128 stands for zero in the data rows.
Some points, each followed by its number:
[ 84 100  89 135 117  99 134 135 107 149 102 187] 0
[146 146 127 124 105 105 121 105 193 173 108 160] 1
[143 193 136 154 154 124 127 129 164 120 180  85] 2
[130 168 119 117 169 152 125  96  56  95 154 113] 3
[131 104  69 106 144 199 140 162 112  68 100 136] 4
[143 155 144 139 145 112 157  79 121  99 149 102] 5
[ 80 150  83 144 188 161 148 145  94  57 139  88] 6
[148 115 158 148 128 136  84  92 123 159 121 102] 7
[ 80  60 113 120  99 107 142 152 146 164  44 180] 8
[ 65 127  98 119 206 130 143 120  71 111 123 109] 9
[ 99 109 131 124  75 109 112 201 174 181  74 166] 10
[170 116 107 130 141 122 139  71 160 134 187 171] 11
[128 115  93 154 144 166 109 143  64 132  83 115] 12
[141 112  55  96 154 199 161 135 116  91  91 103] 13
[161 208 113 172 125 125  73 103 121 135 175  96] 14
[111 104 138 114  72  77 133 166 128 183  92 201] 15
[123  96 136  93  98 140 121 129  84 118 114 142] 16
[ 99  48 140 119 113 104 139 132 119 144  67 170] 17
[154 209 167 152 124 116 112 107 142 121 189 100] 18
[117  63 115  92 107 120 132 141 152 161  47 170] 19
[138 150 101 133 154 155 103 111  82  92 166  99] 20
[160 100 107  88  36 145 113 159 153 165  79 174] 21
[120 120 125 113 117 126 137 146 111  98 129 117] 22
[137  90 145 111 161 149 160  61 110 130 141  92] 23
[126 170 150 145 145 124 135 183 199  97 178  94] 24
[164 159 121 139 182 143 111 116 143  95 196  99] 25
[155 196 155 171 161 117 123  99 160 128 206  98] 26
[155 153 135 140 149 142 153  73 134  94 162 105] 27
[125 218 206 209 118  77 104 114 189 151 149  91] 28
[160 138  98 134 203 185 122 103  51  56 133  91] 29
[160 162 156 164 162 126 102 104 159 120 173 119] 30
[ 86  93 112 142 193 107 107 137  57 113  75 162] 31
[126 197 187 165 134 104 110  80 135 135 183  69] 32
[120 111 129 107 111 138 145 130 103 105 128 110] 33
[151 137 113 137 165 144 149  94  80 109 158 109] 34
[112 121 114 108 109 142  86 184 152 139 113  99] 35
[ 92 108 112 101  78 123 170 141 108 117 167 121] 36
[129  99 115 102 118 157 112 113 108 128 157 109] 37
[142 176 122 170 134 122 134 138 173 154 145 123] 38
[164 136 144 121 137 108 160  97 126 156 126 210] 39
[124  88 138 109  73  90 122 155 139 181  85 203] 40
[187 125 133  90 115 138 131  61  53 115 130 116] 41
[158 147 128 151  83 119 102 126 135 129 129 123] 42
New points follow, each followed by the numbers of its three nearest points above, smallest number first.
[108 218 214 214 124  70 105 120 187 139 156  88] 18 28 32
[170 151 139 133  41  80 151 106 213 181 152 172] 1 38 42
[145 207 161 180 161 118 126  76 169 132 203  95] 18 26 32
[145  96 108  95  38 140 112 166 146 159  77 176] 10 21 40
[ 80 115 111 108  85 128 165 142 112 106 163 107] 22 33 36
[128 109  75 114 147 188 137 162 106  58 117 130] 4 13 22
[ 85  63 128 135  86 105 140 171 153 160  53 175] 8 17 19
[ 65  97 126 145 196 108 124 141  57 106  95 152] 0 9 31
[132 143 123 127  89 107 125 120 192 164  94 145] 1 38 42
[ 78  97 121 146 192 112 111 113  66 113  91 159] 0 9 31
[144 140 166 168 111  73  86 137 178 211 105 170] 1 15 40
[138  98 166 142 138 140  83 111 132 170 109 109] 7 37 42
[116 173 155 150 131 123 136 185 189  89 181 102] 2 24 38
[144 179 121 152 144 141  90 135  91 104 159  89] 3 14 20
[142 106  56  99 157 193 164 122 113  93  88 111] 4 12 13
[135 140 117 137 116 126 128 108 146 160 104 159] 1 39 42
[122 127  88 126 167 173 126 138  45 101  98 123] 3 12 29
[164 210 166 146 128 120 121  93 131 128 187  99] 18 26 32
[ 85  86  86 114 123 107 146 131 102 128  90 180] 0 8 17
[111 205 195 202 124  80 112 117 187 139 153  92] 18 28 32
[136  76 148 103 171 147 160  48  82 118 134  93] 23 34 41
[162 123 134 109 119 105 161 107 130 156 114 204] 1 39 40
[141 198 175 167 102 143 121 195 223 119 226  63] 2 18 24
[112 171 152 154 125 114 136 185 195  94 183  99] 2 24 38
[181 117 135  78 105 143 135  75  59 113 105 123] 16 33 41
[119 197 175 158 146 101 105  78 130 129 181  75] 18 26 32
[107 122 107 101 103 137  95 191 153 146 112 109] 10 22 35
[153  62 144  96 166 144 130  76  89 137 136 130] 23 37 41
